In the rows, zero is written as 128.
The same turns and mirrors carry the whole set onto itself and the rows of a family onto each other. Which other rows belong to the same family as each row named below? List them in the order they appear above.
These 40 rows form 5 families of 8 rows each.
fif: [128 136 125 143 132 125 133 131 150 129 115 140 122 110 149  87]
Napen: [124 122 134  74 106 169 147 133 100 141 124 129 120 104 140 153]
botet: [126 140 122 138 140 117 122 135 141 126 118 137 129 109 154  91]
vozik: [137 125  77 146 124 132 142 146 116 139 121 109 127 131 150 162]
reze: [155 135  96 114 137 145 127 173 111 138 132 104 114 139 141 153]
Pek: [130 100 156  98 150 158 123 135 142 141 129 147 138 149 127 155]
pil: [137  94 149 113 140 159 120 137 141 148 129 155 133 153 117 141]
Nize: [124  96 144 139 139 137 129 118 156 130 124 163 121 130 129 156]
bupi: [145 127  88 153 125 139 139 153 127 118 122 112 112 114 149 165]
mefol: [149 127  85 131 126 143 138 151 108 149 131 101 130 142 148 158]
Retan: [112 102 143 125 148 138 127 119 154 122 114 158 136 130 129 162]
sar: [145 129  81 145 125 130 141 159 128 118 116 115 119 115 144 160]
puvon: [142 138 136 112 144 138 118 151 130 146 133 128 127 127 156  86]
ribo: [123  98 141 129 153 143 128 129 165 126 125 160 130 129 123 150]
bek: [126 140 117 128 140 126 110 130 136 141 108 132 106 114 150  92]
zesas: [125 138 124 132 143 112 129 131 147 131 120 127 122 106 160  96]
vaba: [107 123 122  98 103 149 150 118 111 121 112 137 120  86 140 159]
risoz: [137 126  84 142 120 135 131 154 116 121 117 114 112 129 151 172]
Dosuf: [147 135 139 117 136 147 129 148 138 151 131 128 123 130 147  80]
nomu: [139 142 125 114 142 137 106 135 132 151 119 125 106 126 147  88]
lanu: [119  95 146 130 134 133 130 118 157 127 115 160 131 136 125 153]
filof: [122 125 133  69 111 165 153 133  99 139 116 129 131 111 140 148]
sasoz: [136 137  81 139 132 121 132 156 125 116 115 115 112 120 144 161]
Paful: [126 118 134  79 111 160 158 120  95 140 127 139 140 107 146 147]
buk: [137  96 154 114 155 157 142 128 150 142 119 142 124 145 112 144]
kofu: [134  94 157 106 139 153 126 134 145 148 130 149 131 154 127 149]
puru: [156 125  93 127 122 162 132 174 111 135 129 105 123 136 137 153]
fev: [152 128  94 123 120 151 127 163 105 132 126 105 115 143 146 165]
vate: [126 140 123 132 132 120 129 143 146 136 110 121 113 107 150  90]
ruf: [115 110 113 109  99 148 156 116 109 125 112 137 124  85 146 154]
muza: [132 111 127  84 102 168 153 131  94 147 129 125 126 104 143 146]
tolar: [127  93 146 130 154 146 147 123 159 132 109 150 121 134 115 148]
gofe: [160 128  94 121 129 150 141 175 116 139 131 103 119 133 145 154]
zove: [141 142 132 116 133 135 124 151 135 147 120 111 118 122 144  82]
dadu: [139  99 149 110 156 155 124 138 155 139 133 153 134 142 117 145]
buna: [120 124 124  81 124 174 154 120 100 127 139 132 134 102 144 147]
Sevuk: [109 125 127  94 112 142 159 111 114 123 110 138 119  89 149 160]
tesu: [111 116 126  98 110 147 162 113 105 127 117 147 135  92 154 153]
vosa: [138 138 129 104 143 133 121 153 130 148 125 120 133 128 149  83]
fup: [105 119 116  96 122 166 158 114 107 117 128 140 132  90 146 152]

Same family as fev: ribo, risoz, Paful, vate, zove, dadu, tesu
Same family as fup: vozik, mefol, bek, nomu, buk, tolar, buna
Same family as puru: pil, Nize, bupi, zesas, filof, Sevuk, vosa

The same turns and mirrors carry the whole set onto itself and the rows of a family onto each other. Which other rows belong to the same family as each row named below? List them in the order they appear above.
These 16 rows form 4 families of 4 rows each.
sokav: [157 125 126 106 144 118 164 122 117 127 153 119 137 123 147 125 127 135
 123 101 153 113 157 149 163  95 145 113 140 112]
Pubi: [136 107 115 131 179 133 100 147 142 140 125 117 135 134 121  98 118 104
 151 112 132 132 136 145 139 119 148 162 116 136]
Renus: [156 145 129 129  90 146 155 113 112 102 146 150 114 122 126 143 110 124
 125 124 127 110 142 128 136 173 135 116 118 122]
Faf: [121 121 108 114 170 138  89 140 126 132 108 122 127 118 131 114 125 109
 125 127 147 146 133 141 133 127 150 183 118 133]
Tavup: [123 131 126 148 114 138 108  87 112 109  99 121 139 110 121 115 158  89
 112 138 147 137 128 106 136 166 125 135 132 145]
gokev: [153 129 118 108 136 132 147 121 114 126 132 131 114 124 166 142 127 130
 126  95 137 129 153 152 155  92 165 134 129 100]
voka: [109 107 123 163 137 131 104 105 122 110 101 108 139 120 112 127 167  91
 132 142 150 139 141 104 129 153 123 111 126 127]
nabis: [130 125 127 121  95 134 143 124 110 102 156 150 133 134 109 134 106 125
 135 126 148 115 139 119 133 182 139  96 141 116]
dazi: [136 119  92 102 172 129 109 152 123 137 116 125 131 113 113 108 113 118
 134 120 124 109 129 137 126 115 144 169 127 145]
teto: [134 128 115 139 134 142 103  87 125 106 105 107 141 126 107 114 182  88
 132 123 135 128 139  89 129 135 130 133 127 129]
bekob: [147 112 127  93 138 114 146 128 125 138 141 131 114 114 151 119 125 156
 150 108 151 109 155 152 141  93 134 130 147 126]
Vetu: [130 123 127 120  92 150 136 118 118  92 160 143 105 127 104 130 121 129
 145 133 144 121 152 110 136 176 139 118 100 120]
velon: [134 104 113 102 117 116 155 113  96 120 136 129 110 104 159 125 128 136
 128 105 147 117 154 142 159  93 158 109 134 119]
Viger: [109 108 119 116 166 129 103 133 143 134 115 113 147 130 134  99 143 109
 145 116 120 118 124 130 117 106 132 164 122 147]
rig: [144 118 127 115  84 123 140 104 116 119 155 137 104 127 121 131 106 129
 146 123 157 107 153 105 138 162 129 101 135  97]
rato: [107 115 119 143 118 132 109  98 131 113 121 103 138 132 112 122 146  85
 126 138 135 115 134  80 119 159 114 125 108 114]

Same family as bekob: Viger, rig, rato
Same family as dazi: teto, Vetu, velon
Same family as sokav: Pubi, voka, nabis

